In the rows, zero is written as 128.
The rows of Z fall into 4 groups, and each row is roughly a mix of its group's hidden directions.
Z, 100 rows:
[[132  82 143 121  96 147  90 174 169 165]
 [108  75 141 102 133 120  84 169 162 166]
 [165 116  98 160  89 154 116 128 191 155]
 [148 208 127 169 111 124 108 114 103 149]
 [126 131  94 169 148 112  75  88 143 175]
 [159 170  94 150  79  85 102 156 119 144]
 [ 97 174 100 119  82 119 128  94  76 107]
 [ 96  83 167 117 167 169 146  90 135 103]
 [107 146 113 128 156 182 147  77 163  89]
 [102 124 192 142  97 112 129  70 157 133]
 [123  53 132 128 120 128  96 156 168 164]
 [136 138  99 123 144 114 121 138  46  82]
 [203 134 119 162 124 162 141  91 100 130]
 [156 135 129 148 114 122  78  96 171  68]
 [116 113 140 145 128 168 186 162 186 116]
 [162 159  97 138 118  94  90 118  62 117]
 [165 170  82 139  84  94 104 145 103 147]
 [101  78 138  94 149 111  98 161 167 169]
 [146 104  85 189 136 131 107  80 137 160]
 [140 101 172 136 173 142 150 153 192 143]
 [187 107 103 122 121 105 106 105 152  68]
 [141 111 164 106  76 150 161 178 164 121]
 [ 93 194 149 156 120 132  95  88  98 128]
 [169  87 164 136 101  94 176 139  96 109]
 [ 99 170  92 129 158 138  78 103 177 128]
 [119  69 137 121 119 124  89 159 175 171]
 [130 146 106 113 122  94  89 109  49 117]
 [182  81 105 127 112 107 150 178 161 131]
 [177 135 179 150 154  90 135 127 135  76]
 [163 148 161 128 190  83 137 108 151  99]
 [128 157 102 128 191 120 152 185 101 147]
 [149 151  70 105 199 113 126 145 135 127]
 [134 137 127 120 165 102 129 149  50  88]
 [132  83 148 150  54 101 160 120 113 123]
 [143 117 143 122 168  94 132 176  63 106]
 [173  77  71  97 104 123 129 123  98 119]
 [123  93 150 155  91  92  61 135 154 135]
 [101 176  93 131 168 142  79 117 170 128]
 [147 156 127 141 153 102 147 161  61  84]
 [ 62 141 160  97 149 150 161  92 142 110]
 [114 114 166 130 150 157 156 124 207 144]
 [130 175  97 141 191 135 113 181 122 122]
 [100 182 126 116 169  87 104 100  90 109]
 [144 123 111 146  97 158 113 100 203 160]
 [105 187 112 125 175  90 117  85 105 126]
 [144 176 104 106 148 190 169 135  99 135]
 [ 86 179 178 176 119 117 103 123 147 123]
 [149 142  84 104 188 138 140 179 100 138]
 [132 136 120 118 158 103 124 145  46  89]
 [104 117 165  72 140 110 156 164 105  81]
 [ 73 169 173 166 117 122  94 102 130 113]
 [152 185 124 146 108 145 181 102 102  89]
 [ 89 137  99 117 152 128 166 162  99 190]
 [ 83 176  89 130 177 127 107 125 157 158]
 [158 126 117 109 135 124  85  72 176  87]
 [149 145 125 153 126 109  82  97 177  72]
 [ 97 109 136  98 153 111 143 160  57  97]
 [139 134 109 150  95 165 127  98 203 149]
 [101 113 127 126  84 160 138 110 198 161]
 [168 167  81 139  84  94 106 147 105 147]
 [166  74  73  80 125 129 144 136 108 128]
 [177  94  72  83 134 129 154 151 114 144]
 [ 81 166 188 172 132 133 109 106 144 116]
 [ 67  97 178 123 157 151 131 101 145 101]
 [197 104 123 146 139 172 153  90 106 123]
 [162  76  73  76 130 129 146 139 110 131]
 [148 201 126 141 110 146 162 107  95  93]
 [122 169 103 110 177 167  74 122 156 122]
 [ 73 163 185 166 131 131 106 105 142 114]
 [107 102  96 116  63 182 105 132 114 144]
 [167 152 107 128 175 153 105 183 110  95]
 [129  71 136  96 163 136 168 165 170 129]
 [108 105 161 129 141 160 167 141 201 140]
 [186 117 121 102 181  83 154 119 130 103]
 [106 164  99 116  81 107 110  97  68 121]
 [132 153  91 120 143 163  61 111 165 100]
 [ 89 187 181 171 136 127 115 125 149 134]
 [ 96  74 134 125 154  69  99 118 161 146]
 [126 185 125 121 148 119 175  99  87  84]
 [138 189 113 141 139 136 156  93  76  90]
 [105 126 142  65 167 129 170 156  98  99]
 [ 75 166 184 168 128 130 104 104 140 115]
 [122 126 146 109 185 105 132 146  62  92]
 [159  96 156 144 182 145 143 159 182 131]
 [ 91 107 125 112  71 187 114 123 112 162]
 [139 126  81 182 153 123 122  67 130 155]
 [150 129 162 128  60 146 155 161 173 124]
 [111 108 150  84 150 119 162 151  84  72]
 [122 112 151  81 136 138 191 158 107  84]
 [124 175 116 129 159 115 162  89  78  86]
 [154 162 107 158 126 155 161  96  75  88]
 [171  94 189 130 110 109 167 133  97 106]
 [ 84 149 167  93 119  96 106  79 121 163]
 [185 139  67 162 107 131 101 133 102 111]
 [137 162 100 155 154 127 153  77  76  95]
 [163 111 129 147 126 144 104 114 204 169]
 [192 105 116 137 140 173 150  84  97 124]
 [ 97  99 145 153  44 127 133 107 129 139]
 [108 173  94 126 164 167  71 133 154 125]
 [ 86 170 114 112  71 112 124  90  89 129]]

Each list below has two rows that fit no group; the rest each fit one group, if only roughly. Name those rows in the order they come.
- z368: [163 140 148 136 160 114  89  96 166  69]
- z150: [108 136  98 120  80 111 125  83  70  98]
- z434: [ 95 130 119 118 187  85 107  99  83 107]
- z958: [145 121  55 135 110 155  95 107  94  96]
- z396: [110  84 122  88 140 103 149 185 173 133]
- z696: [192  90 107  84 126 117 170 147 114 134]
- z342: [142 158  72 110 183 131  89 123 160 111]
- z617: [152 173 121 119 116 185 192 137 118 120]
- z805: [120 107 204 125  88 118 153  86 123 133]
- z216: [ 99 115 162 119 115  71  75 133 170 137]
  z150 z696
- z468: [173 176 108 159  99 101 127 168 135 167]
- z729: [143 123 162 151 146 147 155 140 209 147]
- z685: [142 148 120 132 199 113 120  93  74 113]
- z242: [134 164 109 120 200  88 107 100 103 116]
- z788: [119 172 179 123 184 117 142  87 150 117]
- z347: [ 63 138 121 149 102 176 124 157 114 169]
- z29: [ 66 131  93 152  83 140 132 148 120 174]
- z232: [163 136 130 113 194  71 160 128 135 111]
- z602: [153 174 121 168  83 140  94 121 170 158]
- z881: [183 136 146 141 174  88 130 111 155  82]
- z213: [124 167 198 128 158  87 136 116 152 152]
- z24: [174 136 130 107 178  79 126  95 159  99]
- z927: [135 121  83 144 106 185 121  93 182 122]
- z495: [ 94 145 113 127 194  82 122  85 109 135]
- z360: [112 121 122 138 115 178 161 117 206 122]
  z685 z242
- z160: [139 185 133 101 140 160 196 137 116 112]
- z786: [196 142  94 112  98 122 118 155  92 162]
- z922: [ 96 134 105 103 205  96 135  99 109 136]
- z719: [127  73 123 167 116 104  62 123 146 146]
- z494: [123 113 127 162 116  88  71 109 174 167]
- z98: [135 135 184 135 172 128 135 112 194 150]
- z407: [ 74 143 135  96 141  91 129 180 165 153]
- z44: [ 86 139 170 100 189 134 150  96 129 103]
- z570: [115 152 116 126 179  91 130  92  78  86]
- z819: [ 99 148 199 120 134 117 150 104 174 154]
- z941: [164 116 144 129  93  87 192 112  89 127]
- z547: [124  72 125 161 127  86  70 112 149 145]
  z786 z941
- z364: [126 110 115  94 139  99 155 197 174 143]
- z943: [133 111 185 156 107  81 182 134 107 131]
- z893: [ 78 130 109 129  90 180 126 151 108 178]
- z140: [103 107 138 122  84 177 143 163  81 164]
- z309: [141 141  95 182 124 115 105  85 165 175]
- z430: [183 108 125 140 179  72 117 142 151 113]
- z940: [163 110 140 155  61 163 140 151 167 138]
- z951: [186 136  88 133 166 113 107 157 132  78]
- z261: [118 165 108 144 154 201 165 104 112 119]
- z102: [ 90 126 128 126 125 181 185 133 169  95]
  z430 z261
- z148: [108 112 169 106 160  91 144 176  78 120]
- z781: [190 139 111 112 179 101 120 115 141  81]
- z759: [168  85 181 155 150 152 133 129 174 143]
- z108: [134 100  84 128  93 167 102 100 182 153]
- z177: [126  93 170 163 190 127 113 142 167 150]
- z269: [111  84 164 139  67  95 160  97 126 129]
- z250: [152 101 145 135  74 155 150 156 187 147]
- z18: [114  72 156 124 114 121  67 164 149 151]
- z647: [117 159  76 104 154 159  73 105 158 132]
- z264: [150 155 112 127 202 131 123 184 110 127]
- z95: [168 124 132 139  83 178 172 148 171 132]
- z496: [ 94 110 111 118 193  87  99 101  95 124]
- z668: [120  63 123 159 142  93  70 116 116 120]
  z759 z177
- z976: [154 157  77 115 188 134  89 135 139 101]
- z482: [140 109 183 152 105  88 180 155 100 120]
- z398: [154 167 109 131 202 116 139 172 117 119]
- z154: [140 160 161  82 166 117 171 151  88 105]
- z652: [130 179  95 158 152 130  88  86 138 170]
- z988: [117  61 117 100 118  98 129 174 166 109]
- z308: [124 156  82  99 163 144  86  84 166 127]
- z107: [176 147 137 179 116 143 165  84  92 122]
- z769: [ 77 156 135 128 115 127  86  74  84 110]
- z253: [133 195 127 147 101 123  90 116 168 169]
- z461: [113 102 179 161  86 117 177 151  97 137]
  z154 z107
- z639: [167 122 131 134 160  62 141 103 155  85]
- z321: [139  99 109 170 109 129  70 118 165 174]
- z87: [180 103 128 160 117 163 126  74  98  98]
- z974: [133 151 112 175 124  99 100  79 172 165]
- z899: [102 163  98 102 194 117 132 105  85 125]
- z912: [152  76  80 137  82 130  95 155 103 143]
- z294: [147 128  76 121  94 151 120  93 191 143]
- z771: [172 146 114 152 142 121  84 137 152  60]
- z490: [125 106 112 111  94 113 106  55 175 119]
- z206: [139  95 171 165 130  89 148 125  65 128]
- z386: [160  95  62 138  98 142 104 157  95 113]
- z327: [163 140 140 166 149 155 161 158 193 126]
  z294 z206
- z161: [ 76 148 185  91 156 124 145  92 145 126]
- z36: [121  54 126 141 131 129  76 152 138 163]
- z651: [146 183 113 113 136 161 199 111 116 132]
- z657: [125  87 144 105 182 158 135  89 150  82]
- z275: [ 90 152 114 123 183  94  76 107  99 134]
- z839: [146 180 132 108 124 184 186 136 113 118]
- z305: [ 98 149 154 138 145 164 179 118 191 121]
- z64: [165 134 108 132 140 101  87 101 178  75]
- z713: [ 96 152 100 121 136 196  81 143 123 156]
- z948: [120 135 140  83 155 148 146 158  64  87]
- z733: [171 155 114 131 194 108 129 169 109 101]
- z531: [ 86 162 178 184 138 131  99 131 124  97]
  z657 z531
- z630: [137 143 164 125 180  84 128 146  70 107]
- z240: [133  84 129 118 161 124 171 123  83  71]
- z705: [164 154  84 140 179 110 103 165 135  91]
- z55: [188 131 132 131 172  84 132 123 142  77]
- z357: [109 162 148 159 113 145  95  64  89 109]
- z15: [170  85  80 138 125 126  94 168  89 117]
- z5: [ 84 134 165 122 144 103 133 141  77  70]
- z111: [170 138 119 127 148 111  87  94 168  69]
- z770: [119 201 130 144 117 139 104  90  81 144]
- z235: [ 81 139 130  96 136  93 130 188 172 143]
- z246: [ 92 159 131 115  75 123 156 143  75 164]
- z787: [136 103 189 149 109  91 184 133 103 135]
- z767: [103  68 136 134 150  77  75 124 121 119]
  z5 z246
- z157: [157 142 106 145 121 200 170 126  89 118]
- z764: [119  52 120 159 131  89  94 107 144 135]
- z224: [113 107 162 131 104  75  91 138 188 140]
- z794: [138 191 102 129 130 147  60 122 152 124]
- z431: [124 103 146 121 171 120 161 188  85  96]
- z996: [151 139  75 133 174 119 139 191 104 128]
- z464: [188 134 141 133 162 107 110 119 150  64]
- z722: [164 113 156 157 146 131 140 159 197 160]
- z350: [125 129 130 161 159 150 160 149 204 153]
- z222: [ 70 119 132 143  63 162 125 127 117 164]
  z794 z350
- z644: [ 99  87 150 124 133  73  65 133 146 139]
- z747: [ 86 130 160 114 140  77 105 165 179 143]
- z114: [127 207 134 119 132 118 179 102 119 103]
- z587: [100 122 147 121 125 158 136  88 205 155]
- z803: [181 138 133 127 169  91 115 105 154  72]
- z203: [149 188 103 165 114 140 129  93 162 168]
- z901: [112  97 175 145  76  98 151  81 139 141]
- z374: [109 107 147 139 120  74  67 131 172 149]
- z897: [121 151 195 128 163 109 122 113 171 169]
- z552: [150 117 156 122  64 164 125 175 163 142]
- z455: [175 132 137 107 146  58 109 112 120  87]
- z607: [ 83 114 129 144  67 153 144 143  94 172]
- z968: [155 103 119 117 105 105  96  67 162  84]
- z797: [146 102  75 128  75 118  98 146  79 121]
  z747 z455
- z866: [172 119 113 145 120 162 120  64  83 107]
- z674: [169 137  82 102 178 154 112 171 109 110]
- z721: [109 187 127 144 118 139  96  77  78 129]
- z432: [138 154 110 158 113 138  69 119 159 187]
- z768: [145 156  87 104 185 164 107 172 113 124]
- z683: [134  63 130 111 140 121 153 178 178 129]
- z892: [147 122 156 112  71 148 118 186 170 142]
- z346: [116  55 139 142 120  83  84 138 147 140]
- z642: [114 131  63 154 105 123 101  82 122 171]
- z125: [163 107 163 148 152 133 129 149 199 162]
- z783: [ 97  87 121 134  80 191 118 152 148 148]
  z642 z783
- z693: [139 179 158 142  84 111 149 118 103  71]
- z387: [158 157 127 126 192 102  95 174 148 144]
- z732: [ 90 119 135 126  82  98 140  55 116 116]
- z527: [117 105 188 107 198 119 134 135 151 137]
- z33: [ 73 154 139 112 144  97 133 185 166 149]
- z26: [161  97  56 147 104 157  97 132 117 111]
- z115: [129  81 123 107 135 111 150 190 183 130]
- z475: [149 161 101 146 191  85 142 166 128 112]
- z511: [107 134 162  71 133 122 190 160 141 105]
- z846: [148 198 166 146 159  87 133 118 104 120]
- z916: [134 132 101 178 134 115  60  92 119 157]
- z94: [172 105 110 138 122 165 127  68  82 109]
  z387 z732
- z670: [ 96 149 103 126 193  92 112  88  98 132]
- z79: [135 165 152 105 123 103 173 116  66  92]
- z377: [172 134 145 145 130  96 107 100 170  66]
- z297: [105 149  98 104 141 157  78  85 179 133]
- z624: [160 109 138 158  61 154 134 141 178 138]
- z682: [187 114 137 125 138 111 115 102 153  59]
- z73: [122 162  92 111 159 143  72  99 176 112]
- z312: [140  91 163 131  75 103 134  73 148 104]
- z141: [182 145 102 171  91 107 132 177 108 128]
- z541: [152 131  65 143 113 140 122 142  73  84]
- z223: [182 151 131 129 180 102 118 123 155  76]
- z442: [121  92 148  91 133 147 123 176  75  85]
- z880: [114 156  84 101 172 147  81 111 172 136]
- z688: [135  72 115 138 114 151  65 158 130 165]
- z311: [ 96 120 149 127 162 142 138 178  75 175]
  z79 z311
- z900: [122 152  66 114 160 144  74 112 163 119]
- z520: [141 121 179  82 143 103 149 130  65 112]
- z979: [114 162 135 138 129 155 107  60  73 116]
- z593: [132  82 117 103 132 104 148 191 177 143]
- z517: [110  81 143 126 153 169 167 159 181 128]
- z323: [119 159  63 130 148 153  73 137 155 114]
- z71: [ 90  99  91 118  80 161 169 163 116 113]
- z860: [ 78 159 166 114 131  75 115 161 156 108]
- z92: [156 102 146 132  68 171 136 170 162 141]
- z462: [ 88 108 110  99  97 168 143 136  97 187]
  z520 z860
